B =
[[128 128 138 122 149 133 118 139 142 125 126 135]
 [114 134 120 124 122 149 120 118 123 123 125 126]
 [104 124 126 133 125 118 116 121 126 129 127 128]
 [136 136 119 123 117 152 135 121 120 124 127 124]
 [109 127 134 125 143 131 110 131 138 125 125 134]
 [124 125 136 128 140 120 121 135 137 128 127 133]]
B[-6,-12]	128
B[-3,-5]	121
B[2,0]	104
B[-5,-7]	149
B[1,-8]	122
B[4,-10]	134
B[5,-5]	135
B[-3,-2]	127
B[5,-1]	133
B[-6]	[128, 128, 138, 122, 149, 133, 118, 139, 142, 125, 126, 135]
B[-4,-9]	133
B[:, -11]	[128, 134, 124, 136, 127, 125]
B[5]	[124, 125, 136, 128, 140, 120, 121, 135, 137, 128, 127, 133]
B[:, -2]	[126, 125, 127, 127, 125, 127]
B[-6,3]	122
B[1,6]	120
B[-4,-6]	116
B[-5,-9]	124
B[3]	[136, 136, 119, 123, 117, 152, 135, 121, 120, 124, 127, 124]
B[1,-10]	120

arr =
[[125 122 127 128 110 130 124 131 110 120]
 [126 122 120 128 109 130 124 130 109 120]
 [115 118 146 133 149 116 117 130 133 119]
 [122 119 107 132 133 136 121 128 125 126]
 [113 116 134 136 157 112 116 129 138 119]
 [118 119 129 132 147 134 119 129 135 126]
 [117 117 129 134 137 109 119 130 124 115]
 [119 119 141 132 131 113 120 131 121 116]
 [115 117 140 134 144 110 118 130 129 116]
 [122 119 113 132 125 123 121 129 118 120]
 [119 119 126 132 142 135 120 129 132 126]
 [124 123 152 127 119 135 123 132 118 122]
 [119 119 127 132 138 128 120 129 128 123]
 [125 121 107 129 118 139 123 129 116 125]
 [121 121 148 130 122 117 121 132 116 116]
 [118 118 126 133 135 116 119 130 123 118]]
arr[0,0]: 125
arr[-10,4]: 137
arr[9,-1]: 120
arr[-5,2]: 152
arr[-15]: [126, 122, 120, 128, 109, 130, 124, 130, 109, 120]
arr[12,1]: 119
arr[10,2]: 126
arr[:, 3]: [128, 128, 133, 132, 136, 132, 134, 132, 134, 132, 132, 127, 132, 129, 130, 133]
arr[-4,-4]: 120
arr[13]: [125, 121, 107, 129, 118, 139, 123, 129, 116, 125]
arr[-1,5]: 116
arr[3,3]: 132
arr[-3,-10]: 125
arr[-12,-4]: 116
arr[-10,-4]: 119
arr[5]: [118, 119, 129, 132, 147, 134, 119, 129, 135, 126]
arr[14]: [121, 121, 148, 130, 122, 117, 121, 132, 116, 116]
arr[5,9]: 126
arr[-6,1]: 119
arr[:, 1]: [122, 122, 118, 119, 116, 119, 117, 119, 117, 119, 119, 123, 119, 121, 121, 118]
arr[-7,0]: 122
arr[8,-6]: 144
arr[-7,-3]: 129
arr[12,3]: 132
arr[-14,-7]: 133
arr[13,5]: 139
arr[3,1]: 119
arr[-15,-10]: 126
arr[-2,4]: 122
arr[12,4]: 138
arr[-15,-1]: 120
arr[15,8]: 123
arr[:, -4]: [124, 124, 117, 121, 116, 119, 119, 120, 118, 121, 120, 123, 120, 123, 121, 119]
arr[3,5]: 136
arr[2,5]: 116
arr[0,-7]: 128

W =
[[114 139 135 115 150 150 109 142 107]
 [104 146 132 111 126 136 150 122 131]
 [113 150 118 135 122 106 144 123 148]
 [149 128 116 133 108 134 140 141 105]
 [146 107 124 138 140 116 143 136 147]
 [141 111 117 112 119 110 106 133 120]
 [137 122 110 125 148 134 108 114 112]
 [152 107 107 137 150 126 120 126 122]
 [140 138 102 153 132 114 106 143 106]
 [128 146 138 119 122 114 138 129 145]
 [117 119 145 107 137 111 109 117 109]
 [132 131 131 102 153 125 143 132 142]
 [136 112 130 153 151 122 144 151 102]
 [113 136 144 130 136 120 151 129 145]
 [115 142 134 143 128 128 124 145 146]]
W[-15][0]	114
W[11][-9]	132
W[2][6]	144
W[-12][-7]	116
W[5][-9]	141
W[-9][-6]	125
W[-1][-1]	146
W[-12]	[149, 128, 116, 133, 108, 134, 140, 141, 105]
W[-12][4]	108
W[4][-8]	107
W[-4]	[132, 131, 131, 102, 153, 125, 143, 132, 142]
W[9]	[128, 146, 138, 119, 122, 114, 138, 129, 145]
W[11][-2]	132
W[-4][-8]	131
W[-8][3]	137
W[-15][8]	107
W[-7][0]	140
W[-2][-1]	145
W[-2][-5]	136
W[0][-7]	135
W[-15][6]	109
W[-10]	[141, 111, 117, 112, 119, 110, 106, 133, 120]
W[14]	[115, 142, 134, 143, 128, 128, 124, 145, 146]
W[3][-2]	141
W[-8][-9]	152
W[4][8]	147
W[-9][-8]	122
W[:, 0]	[114, 104, 113, 149, 146, 141, 137, 152, 140, 128, 117, 132, 136, 113, 115]
W[2]	[113, 150, 118, 135, 122, 106, 144, 123, 148]
W[8][-4]	114
W[7][-3]	120

A =
[[117 128 128 142 128 116 127 113 115 143 128 142 143 142 119 128]
 [109 127 129 151 129 127 129 127 108 150 130 132 132 131 110 128]
 [118 127 130 140 129 141 130 141 116 143 129 116 115 115 118 130]
 [118 127 127 136 127 113 126 114 117 134 126 141 142 142 124 126]
 [141 129 126 116 127 115 126 114 141 115 126 142 143 143 139 125]
 [133 127 127 121 128 138 128 140 135 119 128 112 112 113 135 128]]
A[-6][0] = 117
A[0][1] = 128
A[:, 14] = [119, 110, 118, 124, 139, 135]
A[:, -11] = [116, 127, 141, 113, 115, 138]
A[:, -15] = [128, 127, 127, 127, 129, 127]
A[1][3] = 151
A[:, 6] = [127, 129, 130, 126, 126, 128]
A[3][-16] = 118
A[4][-8] = 141
A[-3][5] = 113
A[-3][-12] = 127
A[-2][11] = 142
A[4][6] = 126
A[5][-12] = 128
A[5][15] = 128
A[-5][-9] = 127
A[-4][-12] = 129
A[3] = [118, 127, 127, 136, 127, 113, 126, 114, 117, 134, 126, 141, 142, 142, 124, 126]
A[4] = [141, 129, 126, 116, 127, 115, 126, 114, 141, 115, 126, 142, 143, 143, 139, 125]
A[5][8] = 135
A[3][15] = 126
A[1] = [109, 127, 129, 151, 129, 127, 129, 127, 108, 150, 130, 132, 132, 131, 110, 128]
A[-4][-4] = 115
A[-4][9] = 143
A[1][-2] = 110
A[-4][11] = 116
A[0] = [117, 128, 128, 142, 128, 116, 127, 113, 115, 143, 128, 142, 143, 142, 119, 128]
A[-6][-10] = 127
A[-1][-3] = 113
A[-2][1] = 129
A[4][-13] = 116
A[-1][-15] = 127
A[-4] = [118, 127, 130, 140, 129, 141, 130, 141, 116, 143, 129, 116, 115, 115, 118, 130]

X = [107 145 110 148 144 141 108 106 118 133 147 131 131 145 131]
X[0] => 107
X[9] => 133
X[6] => 108
X[3] => 148
X[5] => 141
X[11] => 131
